One turn sends every row of this set to another row. A few are shown first. Where does it send the rows asked after them?
dore: [-1.91 -0.59 -1.02  3.29  0.97  0.38 -1.01  1.23  1.12  0.00  2.21 -0.15]
Ripi: [-0.06 -0.26 -0.33 -0.98 -2.37  1.80  2.00 -0.15 -1.33 -0.52 -1.25 -2.43]
bis: [-0.31  0.27 -1.21  1.37 -1.61 -1.62 -0.70  2.88 -2.76 -0.40 -0.85 -2.49]
Reli: [ 0.45 -0.85 -1.29  1.21 -2.04 -1.94 -0.91  2.10 -1.12 -1.05 -0.18 -3.00]
toge: [ 0.62 -1.14 -0.39 -0.24 -2.38  0.74  1.67  0.13  0.20 -0.72 -0.42 -3.23]
gepe: [ 0.55  0.64  1.42  1.11  0.63  0.25 -0.63  0.92  0.81  0.77  3.54  1.51]
girum: [-0.07  1.51  1.52  0.06  0.61  1.53 -0.18  0.36 -1.18  0.84  2.73  2.42]
gisu: [-0.04 -1.14  0.54  0.88  0.93  0.03 -1.57  2.62  0.46 -1.41  2.81  1.62]
fonu: [ 0.06 -1.49  0.51 -0.25  0.58  1.01 -1.24  1.41  0.55 -1.82  2.74  2.04]
Mon: [-0.19  1.77  1.42  0.92  0.86  0.90 -0.42  1.29 -1.08  1.29  2.74  2.15]
Nupor: [-0.16  0.37 -0.23  1.84 -1.27 -0.59  1.14  2.77 -0.84  0.47 -0.58 -3.58]
Riluv: [-2.65  0.10 -1.04  0.64  0.31  2.99 -0.02 -0.93 -1.21 -0.38  1.00  1.57]
dini: [ 1.36  0.25 -0.81  0.74 -0.65 -1.35 -0.66  1.65  0.72  0.06 -0.22 -3.64]
kofus: [ 0.45  0.85  1.36 -0.17  0.29  1.49 -0.16 -0.22 -0.22  0.60  2.99  2.32]
Sufo: [-0.82  1.17 -0.21  1.19 -1.18  0.49  1.54  2.53 -2.51  0.75 -1.32 -2.80]
runol: [-1.79 -1.09 -1.21  0.61  0.02  2.50 -0.25 -1.47  0.70 -0.91  1.82  0.94]
susa: [-0.34  2.47 -0.71  0.05 -0.28  0.23 -0.08  1.96 -2.98  0.95 -1.73 -2.25]
Nemib: [ 0.69  0.38  1.39  0.33  0.29  0.79 -0.49  0.01  0.70  0.47  3.39  1.75]
votem: [-0.80 -0.21  0.55  1.33  1.36  0.13 -1.50  3.44 -0.80 -0.86  2.38  1.84]
rek: [-0.40 -0.99  0.52 -0.92  0.43  1.83 -0.91  0.89 -0.65 -1.76  2.12  2.71]
Rul: [-3.17  0.99 -1.01  1.94  0.95  2.18 -0.23  0.69 -1.92  0.36  0.88  1.27]
kod: [-2.89  0.59 -0.93  3.31  1.31  0.88 -0.75  1.78 -0.74  0.52  1.55  0.41]
lilut: [ 0.33  1.67 -0.74  1.24 -0.07 -1.16 -0.53  2.78 -1.19  0.79 -0.93 -3.30]
vikif: [-0.31  0.02 -1.28 -1.00 -2.54  0.41 -0.07  0.40 -3.55 -1.08 -1.34 -1.46]
Mumo: [ 0.55 -0.85 -0.26  1.14 -1.90 -0.34  1.32  1.59  0.49 -0.22 -0.15 -3.81]
Gapud: [-1.49 -1.46 -1.15  1.97  0.32  1.20 -0.62 -0.34  1.93 -0.64  2.41  0.11]
Nolug: [-0.79  0.67 -1.20  0.25 -1.94 -0.44 -0.24  2.01 -4.16 -0.49 -1.40 -1.77]
nen: [-1.17  0.34  0.63  0.58  1.25  1.13 -1.18  2.99 -1.94 -0.74  1.84  2.44]
lop: [ 0.48 -1.11 -1.36 -1.17 -3.00  0.08 -0.21 -0.20 -1.93 -1.66 -0.72 -1.80]
Kof: [ 1.11  0.40 -0.84 -1.95 -1.55  1.26  0.18 -1.05 -0.84 -0.54 -1.27 -2.15]
sakot: [ 0.83 -1.58 -1.32 -0.04 -2.63 -1.15 -0.62  0.57 -0.69 -1.60 -0.15 -2.54]
Vapo: [ 1.68 -0.42 -0.91 -0.97 -1.35 -0.15 -0.29 -0.25  0.89 -0.68 -0.29 -3.12]
Zoda: [ 0.18  1.27  1.45  1.42  0.95  0.32 -0.62  1.47 -0.22  1.10  3.16  1.63]
lutag: [-0.73  0.79 -0.22 -0.20 -1.85  1.66  1.99  1.06 -2.84  0.21 -1.60 -2.28]
voma: [ 0.07  1.70 -0.74 -1.60 -1.05  1.38  0.23  0.05 -2.82  0.18 -1.84 -1.75]
mul: [-1.07  0.00  0.56 -0.47  0.77  1.91 -0.90  1.75 -2.01 -1.20  1.74  2.89]

gisu goes to votem
Reli goes to bis
Sufo goes to lutag
Where do these go?
Riluv goes to runol
Nemib goes to gepe
lilut goes to susa

